In the rows, 128 means zero.
Each path below is one point turned by a fixed rotation once a step. After each direction that follows a path, write how fast that rotation turns it, in degrees a step (0 if it stays still).
Each turn is a multiple of 5 degrees from 10 to 175, or 0.
Each row of a path follows its step; steps can be skipped.
Path 1:
step 0: [133 131 132 126 125 126 128 123 133 121 123 124 126 123 133 116 130 119
 122 125 137 125 125 108 131 120 122 119 127 118 122 124 130 123 131 125
 126 134 122 128 130 125 126 126 137 130 116 128 129 124 135 126 129 123
 124 127 129 133 120 118 125 130]
step 9: [126 132 126 127 130 131 134 130 127 121 123 125 131 128 126 123 123 120
 127 118 133 130 132 120 131 127 122 127 127 119 120 127 137 135 139 123
 131 121 127 131 129 138 123 116 140 131 113 129 127 138 124 129 136 127
 129 125 130 126 119 126 131 134]
step 13: [123 129 122 143 127 129 128 132 119 127 125 127 136 128 126 125 121 117
 120 128 132 128 126 126 140 122 128 130 128 124 128 118 134 128 133 131
 119 126 125 130 135 122 122 121 136 126 126 128 129 126 125 122 136 130
 128 126 128 138 116 122 132 140]
step 17: [134 125 125 139 139 124 129 135 133 130 134 121 132 136 134 122 119 124
 131 122 132 121 121 123 136 120 130 129 131 122 134 121 123 115 132 120
 120 132 132 127 131 130 131 119 132 136 127 125 131 128 130 118 134 125
 126 120 127 134 121 127 128 126]
step 20: [119 132 128 133 134 125 133 128 128 125 123 110 130 126 126 129 124 119
 123 123 125 130 131 129 132 120 129 127 123 127 130 124 129 126 129 125
 122 127 141 124 122 134 129 116 128 129 118 130 120 131 114 120 129 125
 134 129 134 137 121 129 130 132]
step 23: [129 130 134 125 129 126 122 128 138 131 119 121 131 123 129 126 120 130
 128 124 127 129 130 118 128 125 123 116 128 117 122 123 135 128 136 123
 126 131 131 129 129 132 123 119 137 141 118 129 128 119 127 127 124 125
 132 124 130 136 116 118 121 127]
step 25: [121 130 132 137 124 123 136 136 128 122 124 123 128 130 130 131 118 119
 121 131 133 131 128 123 134 123 138 120 130 118 116 115 140 128 131 131
 126 121 127 129 122 129 127 123 129 129 123 130 134 130 122 127 129 126
 134 131 130 125 119 120 131 136]
Directions:
[127 128 126 127 126 125 129 127 126 126 126 127 126 128 127 128 126 126
 128 126 128 128 128 130 127 129 130 128 129 131 130 127 130 130 127 127
 129 127 129 126 128 127 130 130 129 126 127 129 127 130 128 129 129 127
 129 129 129 129 128 126 131 129]  60
[127 127 127 128 130 126 126 128 126 128 130 127 129 129 130 126 128 127
 130 127 130 130 124 130 129 128 129 128 128 129 128 129 129 127 125 127
 126 128 129 129 126 126 126 128 127 129 128 130 128 127 128 129 130 128
 127 126 128 129 130 132 128 126]  155
[128 128 127 126 129 128 129 130 131 129 128 126 126 128 128 126 129 129
 127 126 128 127 127 126 127 127 126 127 128 127 128 128 129 129 127 129
 126 127 129 126 129 129 130 129 128 128 126 128 128 130 126 127 126 126
 126 126 126 130 130 129 128 126]  125
[130 128 127 128 129 126 128 132 128 128 129 128 125 129 127 128 126 127
 128 127 129 125 128 129 128 129 131 129 127 128 125 128 126 128 128 130
 128 127 127 129 125 128 127 128 128 128 129 128 129 129 129 128 127 130
 127 126 127 127 129 127 127 131]  95
Path 2:
step 3: [129 126 127 119 133 131 129 131 124 128 126 136 120 126 121 125 135 133
 120 131 131 124 122 130 125 122 122 125 126 126 132 122 125 118 133 135
 125 124 132 134 122 128 133 130 125 134 124 129 131 134 126 133 136 142
 127 136 122 127 132 133 129 130]
step 6: [135 134 124 124 130 126 128 131 121 126 127 125 135 132 134 121 123 125
 135 129 120 125 134 127 122 134 122 131 134 136 126 138 123 131 119 125
 131 129 132 130 133 124 126 128 135 128 138 121 125 128 128 129 120 116
 134 131 131 128 126 125 123 121]
step 9: [128 126 137 130 137 133 126 127 125 125 124 129 117 129 129 140 140 123
 126 127 134 125 121 122 131 133 124 121 126 117 122 120 135 125 131 124
 121 122 125 126 130 135 130 128 132 132 126 131 131 124 130 126 124 137
 123 125 130 124 129 126 130 129]
step 15: [126 133 135 127 126 129 124 137 132 127 126 129 125 129 125 125 141 129
 130 131 122 126 124 130 125 139 123 123 124 131 128 129 133 122 118 123
 125 117 124 130 132 119 130 124 126 131 124 135 130 132 131 131 125 135
 130 129 125 132 119 137 135 134]
step 16: [132 120 127 126 122 128 133 131 121 127 130 126 119 126 126 132 130 120
 126 126 120 128 137 128 122 129 126 127 130 132 132 121 138 135 133 136
 131 119 124 131 130 136 134 122 120 131 126 131 130 130 128 131 135 126
 123 134 132 130 135 139 126 124]
step 19: [130 139 135 127 128 124 125 123 128 126 127 142 134 137 126 127 121 134
 129 135 130 125 121 127 129 134 126 135 131 132 130 134 126 121 128 131
 128 131 132 136 122 126 128 137 125 124 134 119 127 124 124 124 119 132
 133 132 134 127 124 123 131 133]
step 24: [136 130 119 128 130 133 125 128 123 134 133 129 122 139 133 119 123 127
 133 126 126 128 141 136 125 129 122 123 132 133 132 132 116 122 129 135
 123 124 128 133 126 128 126 126 127 133 129 125 130 126 131 121 126 124
 134 128 125 132 129 121 135 127]
Directions:
[128 127 127 126 129 130 129 127 127 129 130 129 128 126 130 129 129 129
 125 129 129 130 129 127 128 128 126 127 129 129 128 128 127 129 129 130
 129 129 129 130 131 127 129 129 128 127 128 125 127 129 130 124 127 127
 128 126 129 130 130 129 131 130]  55
[127 126 130 126 127 128 129 127 128 125 129 128 126 129 129 128 127 128
 128 132 131 128 128 127 127 131 130 128 126 128 127 128 127 128 129 126
 129 128 127 128 130 128 130 125 131 129 127 129 128 128 128 129 130 129
 130 130 130 130 128 130 129 129]  65
[126 127 128 129 128 127 131 126 129 128 127 132 129 127 130 127 130 127
 128 129 127 128 125 128 131 129 128 128 129 128 128 130 129 127 128 127
 129 126 129 127 125 127 128 127 129 128 127 129 126 131 129 127 126 126
 128 130 130 130 128 128 128 127]  175
[129 128 128 130 128 126 129 128 125 125 129 129 127 128 127 126 129 129
 128 131 130 127 125 128 127 128 127 128 128 127 129 128 128 127 126 128
 130 129 128 126 129 129 126 129 126 128 127 127 129 129 126 126 129 127
 129 127 128 126 126 126 128 131]  60
[126 127 127 127 130 125 128 130 130 127 127 128 127 130 128 129 128 130
 126 129 127 127 129 126 126 128 126 128 129 128 129 127 128 129 128 128
 129 131 129 129 128 130 129 130 129 131 130 128 127 130 127 127 125 128
 127 132 129 126 126 127 128 127]  25
Path 3:
step 12: [138 132 129 129 134 133 128 129 135 127 122 136 126 128 124 128 115 137
 128 120 133 134 129 130 120 126 123 132 123 123 132 125 131 125 130 130
 125 125 122 134 111 131 137 133 130 133 128 134 119 136 123 128 133 135
 122 134 122 118 131 127 138 125]
step 15: [116 133 122 128 136 126 129 134 139 126 127 132 124 124 125 128 126 135
 133 134 135 131 120 121 129 115 126 122 134 133 131 120 125 123 134 125
 130 140 134 127 138 126 136 130 121 138 131 139 129 132 127 132 133 130
 130 126 123 135 133 128 128 135]
step 16: [136 135 122 126 133 137 125 115 131 130 127 135 133 130 132 124 132 128
 125 141 131 129 136 130 135 126 123 129 118 129 133 124 135 125 125 128
 119 133 127 128 127 143 132 117 123 118 126 131 130 130 125 123 125 138
 133 123 122 129 132 124 121 122]
step 20: [126 127 123 127 136 143 128 121 120 124 121 125 115 131 126 130 123 131
 123 131 124 127 122 126 132 136 118 121 126 132 133 134 122 126 135 128
 121 124 122 120 123 137 135 133 122 129 131 136 121 133 127 126 134 128
 122 135 124 128 128 132 139 128]
step 21: [130 128 134 127 135 137 128 129 125 125 129 127 138 124 123 128 128 126
 131 133 127 146 127 130 134 125 134 127 129 128 124 121 126 126 138 137
 121 127 137 129 126 122 123 130 131 140 120 138 125 123 124 126 123 129
 127 122 112 129 131 130 125 118]
step 24: [127 126 128 121 130 125 124 113 135 126 131 130 127 124 131 140 127 120
 139 135 135 132 133 123 130 123 118 123 125 127 127 123 135 124 134 128
 123 125 126 132 129 141 131 122 126 126 129 128 126 136 145 132 122 122
 129 126 121 128 129 124 134 124]
step 25: [133 126 132 128 127 126 130 133 136 131 127 127 123 132 111 129 121 125
 121 135 125 131 129 127 136 129 118 136 117 125 113 128 128 130 127 126
 122 130 128 129 115 134 133 132 131 127 116 123 128 127 124 134 131 132
 123 130 127 119 133 137 123 125]
Directions:
[128 125 129 129 128 129 129 131 126 127 128 127 127 126 128 128 128 131
 127 129 128 126 127 128 126 129 127 129 127 128 129 128 126 128 130 130
 126 126 125 128 127 128 129 128 131 128 128 129 128 127 127 131 128 126
 128 127 126 130 129 129 126 129]  55
[129 125 126 128 127 127 129 127 127 126 129 129 131 130 126 131 128 127
 127 128 131 126 127 125 129 129 129 128 126 129 127 127 127 128 126 128
 128 127 128 129 127 130 128 131 128 127 129 127 128 129 126 127 127 128
 127 126 129 128 126 128 127 127]  135
Path 4:
step 0: [130 137 123 121 133 130 133 136 128 125 121 132 130 123 128 124 125 122
 128 136 129 133 118 116 139 119 131 127 126 134 134 139 114 127 124 126
 125 125 127 137 127 126 129 126 129 127 127 135 123 135 122 145 127 122
 133 124 124 128 120 126 129 128]
step 2: [128 136 122 131 127 120 132 119 126 123 130 131 128 130 130 125 131 128
 128 126 113 121 123 120 130 134 116 126 129 130 122 118 118 125 121 122
 119 124 127 119 129 117 132 124 129 126 125 128 124 133 130 134 113 134
 132 133 127 136 129 123 126 119]
step 4: [126 137 129 127 133 127 123 122 132 136 121 128 119 118 129 126 116 124
 124 128 123 126 134 126 137 123 131 128 124 123 129 141 125 130 120 131
 118 135 128 138 123 122 137 126 124 126 118 127 122 137 132 133 119 127
 119 135 123 130 118 132 134 126]
step 13: [132 132 132 129 132 119 127 124 130 127 119 121 132 131 125 121 124 130
 127 132 118 116 117 122 125 135 113 139 127 138 126 128 121 123 120 127
 121 134 131 130 127 120 115 128 129 126 123 129 126 131 128 132 123 124
 130 131 119 129 134 124 130 115]
step 17: [127 135 123 129 139 126 121 127 128 124 114 119 130 125 128 123 130 131
 123 125 133 120 124 119 128 122 121 134 119 129 143 137 131 132 127 122
 122 127 131 131 132 123 122 124 134 118 121 132 126 133 121 123 132 121
 131 115 127 121 124 129 129 122]
step 21: [133 129 118 128 135 117 125 122 126 125 117 125 128 128 125 132 127 121
 125 126 127 134 127 136 124 124 118 138 129 131 138 139 122 126 127 126
 126 129 125 137 126 119 125 120 126 117 126 129 127 131 137 128 124 129
 123 127 127 139 122 138 125 113]
step 22: [123 134 114 135 124 130 119 136 129 125 119 129 134 130 126 130 126 130
 129 121 119 138 121 131 139 124 124 136 118 131 132 138 127 118 125 123
 121 122 128 129 130 130 122 124 123 122 126 127 126 132 129 132 127 123
 133 131 136 127 114 125 121 122]
Directions:
[126 126 128 129 129 126 128 128 130 127 125 128 128 130 131 131 129 130
 127 130 127 126 130 128 127 128 129 128 130 127 128 130 128 129 127 128
 127 128 128 129 127 130 130 128 131 128 129 127 131 128 127 128 127 127
 127 129 128 129 128 129 131 129]  130
Path 5:
step 1: [124 127 123 128 138 129 130 136 134 124 131 134 121 118 125 136 122 119
 137 127 140 131 133 126 130 134 128 128 121 127 133 114 128 123 129 124
 131 128 132 134 134 130 131 126 125 132 124 135 123 137 135 132 130 122
 132 128 124 134 131 120 123 127]
step 2: [125 124 125 126 136 128 123 132 132 120 123 133 136 120 119 130 129 127
 124 134 136 127 125 127 130 132 124 142 133 119 129 114 134 127 130 129
 124 135 134 122 131 128 137 129 127 129 134 128 127 135 125 123 137 128
 133 131 132 131 127 125 140 123]
step 5: [125 114 124 130 128 124 130 127 128 119 138 133 128 114 117 126 122 124
 137 134 130 125 136 124 134 128 134 123 132 124 125 117 123 120 125 130
 134 131 126 130 128 122 129 129 128 135 129 136 129 135 133 129 131 130
 123 129 133 122 130 122 135 123]
step 15: [123 134 130 124 137 128 128 127 131 128 123 136 131 127 127 126 127 136
 134 132 131 124 138 118 135 124 137 134 130 125 121 114 132 125 137 122
 127 138 130 124 129 129 122 131 127 126 133 125 127 138 130 123 139 126
 132 132 120 129 126 121 133 127]
step 17: [126 127 130 129 124 135 127 125 128 116 133 126 130 117 128 127 124 121
 134 127 135 129 136 131 131 129 126 125 129 136 124 119 123 119 133 125
 129 129 131 129 137 122 128 120 127 136 126 132 121 138 136 125 129 129
 132 132 130 123 135 121 136 115]
step 21: [126 118 122 125 122 133 134 127 130 126 133 126 133 123 130 134 128 129
 131 140 128 125 129 120 136 121 128 126 134 130 126 122 126 126 131 136
 132 127 135 124 125 117 128 125 121 130 135 130 126 142 127 127 131 128
 138 137 125 119 132 121 126 120]
step 24: [120 124 130 117 124 122 128 136 118 121 127 131 126 132 125 132 134 131
 135 133 129 124 123 116 125 123 137 126 124 115 122 125 130 131 125 129
 135 125 132 131 124 132 126 132 134 129 128 125 122 136 129 121 133 128
 127 136 122 120 135 123 131 125]
Directions:
[127 130 128 129 131 125 130 126 128 130 128 126 131 130 128 130 129 129
 129 129 127 129 127 128 126 128 127 128 127 129 127 130 128 126 130 127
 130 126 127 126 130 126 130 126 128 128 127 131 129 130 128 129 129 127
 126 127 129 128 130 128 129 128]  35
[130 128 127 128 127 126 127 126 127 126 128 127 129 129 127 128 127 129
 131 126 126 129 127 128 129 128 126 127 128 129 129 125 129 126 129 127
 129 127 125 128 127 128 127 129 131 129 129 127 126 128 129 129 124 129
 126 130 128 125 127 128 130 129]  60
[129 129 127 127 130 130 130 128 128 129 129 129 129 129 131 126 126 128
 129 129 130 125 129 127 127 129 125 128 129 129 129 127 126 128 130 128
 130 128 128 126 128 128 128 132 129 130 127 126 130 126 130 128 129 128
 127 127 126 127 128 129 126 129]  100
